In the data rows, 128 means zero.
Some points, one per row:
[128 195 158 204 105 147 165 207  81 171 151]
[ 84 133 138 155  99 138 119 135  83  94 135]
[110  93 158 102 140 120 116 101  77 105  81]
[ 85  97  84 127 175  62  98  63 255  56 154]
[149  99 160 106 127 135 149 121  82 123  90]
[ 90 204 174 114 103 250  98 178  84 213 249]
[ 91 118  85 134 154  61  91  63 213  59 148]
[115 176 166 199 105 149 152 198  77 168 147]
[ 87 132 143 133 146 149  97 112  82 109 184]
[177  89 152 113 137 119 165 136 100 141  78]
[141 159 150 111 103 194  94 167  89 184 111]
[ 86 122  96 132 156  85  98  77 205  61 146]
[167  93  92 144 127  78 170 134 119 133  80]
[ 87 128 137 133 148 139  95 107 102 104 178]
[177  93 132 119 121  97 180 131  86 121  81]
[216 101 112 138 104  73 217 154 106 127  87]
[114 104 134 109 132 111 124 121 105 117 104]
[104 210 166 119 100 227  99 175  86 192 246]
[126 102 165 104 138 140 128 121  88 115  90]
[ 91 117  86 132 156  61  91  65 219  57 148]
Here are 16 more points, each followed by its number:
[ 80 166 173 109 118 240  98 148  88 182 207] 0
[ 86 215 174 106 102 255 102 154  83 194 147] 1
[193  93  86 149 123  63 181 146 149 143  80] 2
[116  86 129 108 137  91 129 112 108 102  80] 3
[ 88 109  78 136 164  64  92  64 239  53 152] 4
[ 86 104  76 123 164  65  90  71 255  60 154] 5
[ 89 221 189  99  96 255  95 144  82 174 138] 6
[154  94 162 109 134 131 144 124 105 118  93] 7
[100 108  85 120 156  79  94  87 242  81 144] 8
[138  92  84 146 121  63 138 104 196 123  87] 9
[ 99  95  86 129 164  60  99  73 255  60 138] 10
[181  95  89 141 134  63 187 138 131 146  88] 11
[ 84 108  89 132 163  63  99  70 242  55 148] 12
[105 216 167 118  98 230  97 174  86 190 235] 13
[146 150 148 109 104 190  93 166  89 183  88] 14
[ 97 132 136 130 139 143 110 107  86 103 178] 15
Which of these numbered points is nearest to each point below, ignoring the direction in which the first points spread most? Its number follows each.
[101 182 165 117 108 217 100 169  79 199 212] > 13
[151  88  86 147 114  66 143 111 225 122  79] > 9
[138 160 141 114 111 184  96 158  98 190  88] > 14
[137 175 155 109 103 213  96 171  80 210  87] > 14
[220  90  85 142 110  66 211 146 144 147  80] > 2
[120 162 157 101 106 206  98 158  79 190  83] > 14
[ 93 160 175 108 119 231 107 151  87 184 194] > 0
[182 138 139 105 105 171 112 183  80 206  78] > 14
